Here are some points, one per row:
{  5,   5,   6, -28,  42, -10,  20,   3,  -1,  43,  -7,  -6, -43,  -8,  -3, -32,  62,  -1, -18, -80,  -5,  22, -75, -14, -51,   9, -26,  -1,  16, -40, -21,   4}
{ 16,   1,  31, -44, -24,   5,  12,  -2,   8,  -4,  20,  10,  22,  43,  15,  27,  10,   8,  13,  47, -33,  15,   9,  -2, -26,  54, -11,  54, -15, -14,  19,  46}
{ 11, -40,  -4,   2,  13,   5, -19,   1, -38,  29, -24,   1,  27,  27,  34,   3, -22, -48,  -7,  -2, -68,  -8, -42,  -3,   1,  -8,  -6,   3,   1, -43,  -1,  41}
{ 36,  10,   1, -36,  47,  41,  -2, -17, -46,  -3,  22,  11,   0,   0, -20,  47, -18,  -2,  -2,  45, -26,   8,  23, -14, -53,  94,  -5,  13,  -7, -30, -16,  33}
{  8, -11, -43, -73,   0, -45,  83, -28,  -6,  57,  18,  -2, -11, -35, -21,  42,  66, -19,   8,  18, -27,   9,   6,  -2,   3,  -1,  -2,  -4,  -6,   0,  -3,   9}
{  9,  10, -32,  -2,   5, -91,  51,  45,   5, -21,  -7,  31, -41,   1, -63,  -2,  -9, -52,  20,  46,  -3,  11, -13,  11,  51,  -8, -38,  -6,  -6,  -7,   1,  -2}
{ 18,  -1,  14,  -5, -42, -52,   0,  34, -31,   1,  -1,   2,   0,  -7, -72, -26,  47, -53,   2, -11,   1, -43,  30,  10,  -7,  -6,   9,  40, -14,   2,   0,  57}
{   3,   25,  -13,  -21,   17,  -13,   28,    1,   26,   -2,    4,   34,    2,   -3,    6,    1,   -5,   -2,  -37,    3,  110,   -8,   -1,   33,   -4, -101,   28,   27,   45,    6,   -4,  -15}
{ 61,   7,  -8, -13,  22, -16,  -8,   0,  43,  15,   9,  -3,   5,   5, -36,  -4,  -4,  56,   3,  49,   0, -24,  -2, -27,   8,   4,   1, -74,   4,  78, -41, -66}
{ -4, -45,   2,   3, -17,  -8,  34,   0,  -1,   0, -47,  15,  14,  12,  31,  65, -21, -69,  12,  37,  -1, -34,  45,  -6, -19,  -5,   8,  58,  38,  35,  30,   8}
{  16,   17,   -7,   41,   -1,    0,  -78,   47,  -93,  -41,  -27,    1,   49,   -3,    6,  -33,   10, -107,   52,   -3,   -8,    9,    1,  -16,    9,    2,    0,  -54,  -40,    5,   -7,   35}
{  1, -58,  68,   6,  -3, -12, -71,  61,  24,  15,  13,  22,  32,   0,   4,   4,  10,  37,  61, -46,   4,   8, -44,  22, -11,   6, -49, -59,  10,   3,   1,   1}
{ 30,  -9,  -3, -49,  -5,  66, -52,  -5, -31, -29,  49,   1, -27,  43,   8, -23,   8,  83,   1,  11, -10,   5,  -3,  27, -28,  70,   7,  -8, -40,  11,  -6,  -4}
{  3, -48, -32,  18,  -1,  44,   1, -32,  83,  71, -41, -23,  40, -15,  -8, -38,  24,  40,  -5, -44,  -8, -17,  -2,  -1,  13, -29,  -3,   0,  61, -27, -27, -16}
{ -1,  29, -30, -20,  28,  12,  -6,   0,  -6,  17,  -9,  -3, -51, -16, -16,  -6,   7,  32,   5,  28,  -4,   2,  -6, -32,  54, -26,  17,   7,  -1,  31,  -6,  -8}
{  3,   1,   3,   5,  15,  46,  53,  10,  -9, -10,  20, -51, -45,  16,  -5,  25,   8,  -8, -26,  78, -39, -36,  70, -71,   2,  14,  73,   3,  31, -15,  65,  63}
{ 15,  92, -86, -29, -55, -41,  -7,   7,  40,  -6,  -8,  -9, -38,   9, -55,  28, 103,  43,  14, -39,  10,  -5, -52,  57,  -6, -25,   8, -29,  -6,  48,   8, -28}
{-12,  10,  13,  -5,  -3,   9,  14,   2,  -8,  65,  15,  43, -32, -54,  15,   3,  45,   0, -20,   1,   8,  75,   1,  -1,  59,   7,  69,   0,  -4,   5, -14, -36}
{-33,  12,  12,  -6,  30,  89, -14,   6,  16,  -5,  34, -17, -56,  35,  -3, -21,  -6,  90,   3,  -2,   1,   1,  44, -19, -21,  -2,  -9, -17, -18, -43,  37,  28}
{ -1, -46,  25,  15,   1,   0,  14,   4,  18, -21,  11,  -1,  19, -61,   1,  14, -50, -28,   5,  63,  -7,   3, -15,  40, -30,  90,  40,  56,  -7, -19,  57,  -7}
{-19,   5,  10,   0,  10,  -3,   1, -28,   2,   0, -42,  -8,  43,  17,  88,  -1, -36,  12,   1, -28, -17, -37,  12, -39,  -2, -16,  60,  39,  75,  11,  27,  12}
{ 23,   0,  10,  -6,  37,  -5,  -1, -38, -93,  56,  25, -40,  31,  46,  56,   9, -32,  20,  52,  -7, -63, -40,  -5,   8,   6,  -6,  78,  -6, -38, -45,  -9,  61}
{ 21, -62,   5,   1,  69,   4, -39,  -1,  27,  -5, -48,  30,  -4, -30,  85,   2,  32,   4, -20,  -2,  25, -32, -17,  38,  27,  -7,  -5,   1,  18,  -8,  30,  51}
{ 31,  57, -41,  11,  -1, -57,  -7,   7,  -3,  52,  34,  89,  -3,  53, -75,  12,  -6,   7,  -8,  -9, -19, -24, -43,  -4,  -3,  27,   6,  23, -18,  19, -41,  -3}
{ -9,  23,  -9, -34, -69,  51,  49,   4,  -9,   7,   1,   7, -31, -38,  34,  -1,   2,   1, -63, -31,  -3,  25,  66,  -4,  -2,  -3, -42,  28,   0, -16, -16,   8}
{-28, -14,  -3,  43, -44, -30, -19,  18,  32, -46, -25,  -8,  11,  -5, -13,  -5, -46,   8,  26, -78,  41,   1,   5, -12,  51,  -3, -86,  62, -39,   2, -31,   4}
{  5, -33,  -1,  -3, -16,   0,   9,  27,  11, -21, -30,  -4,  -3, -20,   9,  -2, -67,   5,  -4,  -2,  -3,  72,  -5, -19,   2,  14,  11, -29,  -3,   3,  24, -22}
{ 41,  70,  11,  -5, -12, -78,  29,  23,  43, -23,   8,  35,  -3,   2,  12,  19, -10,  42,   6,  -1,  37, -47, -41,  24,  -5, -39,   6,  -2,   2,  -8, -87, -42}
{ -3,  31, -50,  33,  13,   8,   9, -30,  -9, -50,  49,   7, -10, -11,   5,   2,  26,  31,  16,  32,   4, -22,  -5, -16,   9,  26,  -6, -77, -23,   1,  41,   4}
{  -4,   -4,   24,   56,   -9,   -7,   -2,  -53, -103,  -52,   -1,  -13,   20,   33,  -53,  -43,    2,  -64,   -5,   -1,  -31,    6,   -5,   33,   22,   19,  -20,   19,  -35,  -25,  -32,   -8}
{  3, -65,   3,  71,   2,   9,  16, -22,  22,  10, -21,   6,  30, -60,   0, -12,   9,   0,   8, -26,   1,  -2,   2,  -8, -51, -46,  -5,  -7,   4,   6, -11, -41}
{ 11,   1,   1,   5,  -5,  11,   5,  60,  -3,  -6,  -3,  10,  27,   5,   7,  -6,  -5,  10,   7,  39,  52, -31,  21,  11,   1,  26, -34,  37, -38,   4,  56,  -7}
{ -9, -26,  12,  -2,   5,   0,  70, -51,  24, -74,  -3, -56,  16, -95,  29,  15,  -3,   3, -47,  27,  -4,  -3,  85,  12,  -1,   9,  -1, -51,  20,  62,  25, -32}
{-43, -34,   5,  -1,  -9,  38,  21, -92,   1,  -7, -28, -37,  -5,  13,  70, -36,   7,  -2, -54, -30,  -4,  30,  -3,  10,  11,  -3,  29, -49,  74, -30,  18, -33}
{ -9, -31,   6, -35,  -1,  36,  22,   7, -27,   0,  70, -26,   3,  46,   3,  55,   3,  20,  -5,  57, -53, -53,  -8,   7,   1,  -8,   6, -52, -27,   3, -13,  -7}
{-57,  -2,  62,   7,  21,  22, -28,   8,   6,   1,  36,   1, -41,  77,   2, -60,  -3,  -6,  39, -48,   3,  33, -12,   3, -23, -37,  14,   3, -17,  -6, -20, -18}
{-14,   3, -27,  30, -70, -52,  -7,  -4,  79,   2,  26, -35,   2,  -7,   5,   5,  66,  -3, -38, -14,  55, -42,  35,  -3,  12, -55,   4,   1,  -9,  -9,   1, -67}
{ 17,   6,  62,   2, -26,  34,  31,   9, -59,   1, -41, -16,  -5,  30, -22,   0, -37, -63,   2, -32,  -5, -32,  29, -28, -10,  91, -28,  -8, -26,  -3,  -9,   8}
{-45,  -2, -36, -36, -53, -15,  50,  -2,  56,  14,  12,  45, -47,  33, -14, -47,  24,  25, -14,  36, -23,   1, -19,  12,  37, -19, -16,  39,  -3,  -8,   0,   3}
{ 29,  -7,  14, -27, -22, -47, -26,  35,  -1, -21,  -1,  42,  24,   5, -64,   0,  16,  11,   0,  -2,  22, -25,   3,  48,   1,  45, -29,  68, -23,  -1, -51,  11}
{  1, -72,  50,  -2, -11,  75, -33, -18, -14,  15, -80, -13,  45, -18, -11,  26, -37,   5,   1,  28,  44,  29, -43,  -2, -23,  -2,  70, -46,  12, -12,  26,  -3}
{   6,  -38,   22,    0,  -26,   72,   -6,    5,   38,   44,    3,    7,   38,  -66,   -6,   54,  -67,   37,    8, -111,   -4,   46,   36,   44,   11,    0,    4,   37,   19,    6,   27,  -17}
{ 39,  66,   9,   6, -29, -56, -24,  46,   2,   6,  42,  -9,  -1,  -3,  12,  -2,   8, -11,  13,  -4, -35,  13, -20,  -1,  53,  10, -13, -10, -25,  50, -29,  32}
{-17,  69, -45,   8,  -4, -41,  16,   7,  37,  -6,  -7,  23,  12,   2,  -1, -24,  85,   4,   4,  48,  -6,  34, -39, -14,   5, -15,   2,   1,  -3,  -3, -60,   6}
{ 15, -29,  56,  -2, -18, -44, -72,  60,   6,  36,   0,  -6,  42,  60,   8, -32,  34,   3,  -4, -68,  13,   8,   7,  26,  13, -57, -66, -29,   6,  22, -68,  -5}
{-44,   2,   4, -12,  54,  46, -20,   8, -42,  49, -19, -43,  -4, -47,  -3,  21,  30,  26,  35, -29,  10,  38, -38,   0, -46, -34,  -9,  16, -10, -28,  15, -36}
{ -30,    6,    0,    0,  -27,   34,    4,  -81,  -10,    3,   28,  -60,   48,    7,   -3,   -3, -105,   26,   19,    3,    5,   43,   16,   -6,   -5,   44,  -15,   22,   14,  -13,   -2,    4}
Along one direction, these points spread out more than along any other. Take the direction at right angles to it along which they spread out most. Then take the direction at right angles to both along which they spread out most. Go by this last direction. How far along it is each point below, from 0 to 99? The average is 50, and the first point in the table lies past the average. One standard deviation of the points above along it is 16.
{ -6,  -7,  18,  -6,  52,   6,   1,   3, -76, -34,  44,   7, -43,  82, -27, -37,   1, -11,  40,   2,   3, -20, -19, -63,  21, -18,  22,  -9,   8, -62,  19, -12} 53
{-30,  23, -32,  14,  18,  47,   5, -10, -42,   1, -25,   0,  -8,   2,  45, -26,  10, -29,  42, -11,   1,   6, -23,   5, -14,   3,  58,   0,  -2, -37,   8,  14} 52
{   0,    9,   -3,  -11,  -11,   29,  -95,   -1,   11,  -53,   -5,   -9,   62,  -49,   -6,   27, -115,    2,   -3,  -49,  -19,   -2,   34,   -3,  -41,   -7,   -2,    0,  -18,    3,   45,  -11} 68
{-28,  43,  16,  -1,  33,  12,  21,   5,  33, -30,   6,   1,  11, -38,  48, -13,   0,  18, -45, -51,  88,  33, -39,  -5,  -1, -81,  33,  15,  34,   7,   6, -29} 51
{  4,  14, -62,   9,   8, -45,  92,   5, -11, -32,  17,  -4,  -3,   8, -41,   1,  52, -11, -28,   4,  -4, -12,  -1,  38,  20,   5, -59,   1,  45,  80,   1, -31} 29
{  28,    1,   10,    5,  -22,  -12,   -3,   18,    0,  -47,   55,    4,   -2,   -5,    5,   19,   -5,  -24,    1,   69, -102,  -79,    0,  -36,   15,  -10,    2,  -66,   -2,   23,   14,   21} 33
{  22,   64,   -9,  -27,  -43,   12,   12,   -1,   14,   18, -122,   -4,  -11,  -15,    6,   -3,   40,  -45,  -39,    3,   -9,   17,   -3,   31,  -16,   20,  -33,   52,   -1,    0,    9,   -9} 46
{ 52,  21,  31, -16,   3, -10,   1, -13, -44,  14,  -1,  45,  -2,  67, -27,   2,  -2, -77,   5,  15,  18, -45, -18,  28,   0,  23, -57,  18, -49,   8,   2,  64} 59
{ -61,  -52,   -7,   79,   -1,    4,  -96,   17,    6,    6,  -10,   -6,  -13,  -51,   10,   25, -122,  -33,  -18,  -27,   -5,   62,   37,    6,  -44,   18,   29,   -8,  -12,    9,   52,    2} 70
{-99,  11,  28,  41,  -9,   5, -35,  34,  23, -38,  -4, -29, -42, -22,  28,   7, -23,  23, -44,   3,  61,  -2,   4,   1,  42, -12, -17,  -7, -11,   3, -12,   7} 54
{ 18,   3,  -1,  40, 103,  -4,  -3, -98,  -4,  14, -25,   4, -27,   8,  -3, -20, -13,  67,  25, -34,  28,  82,   6,   2, -20, -45,  -9, -25,  20, -51,   0, -38} 57
{-10,  -4, -87, -22,  46,  -9, -10, -33,  80,  34,  47,   1,   3, -45,  35,   4,   1,  -9,   3,  79,   2,   4,   7, -61,  11,   6,  18, -18,  35,  19,   1, -32} 21
{ 16,  -6,  27,  26,  -7, -72,   7,  34,  -2,  -8,  -8,   6, -27,  40, -51,  -4,  25, -23,   1,  53,   2, -25,  28, -53,  -9,  -2, -13,   6,   3,  37, -29,  49} 44
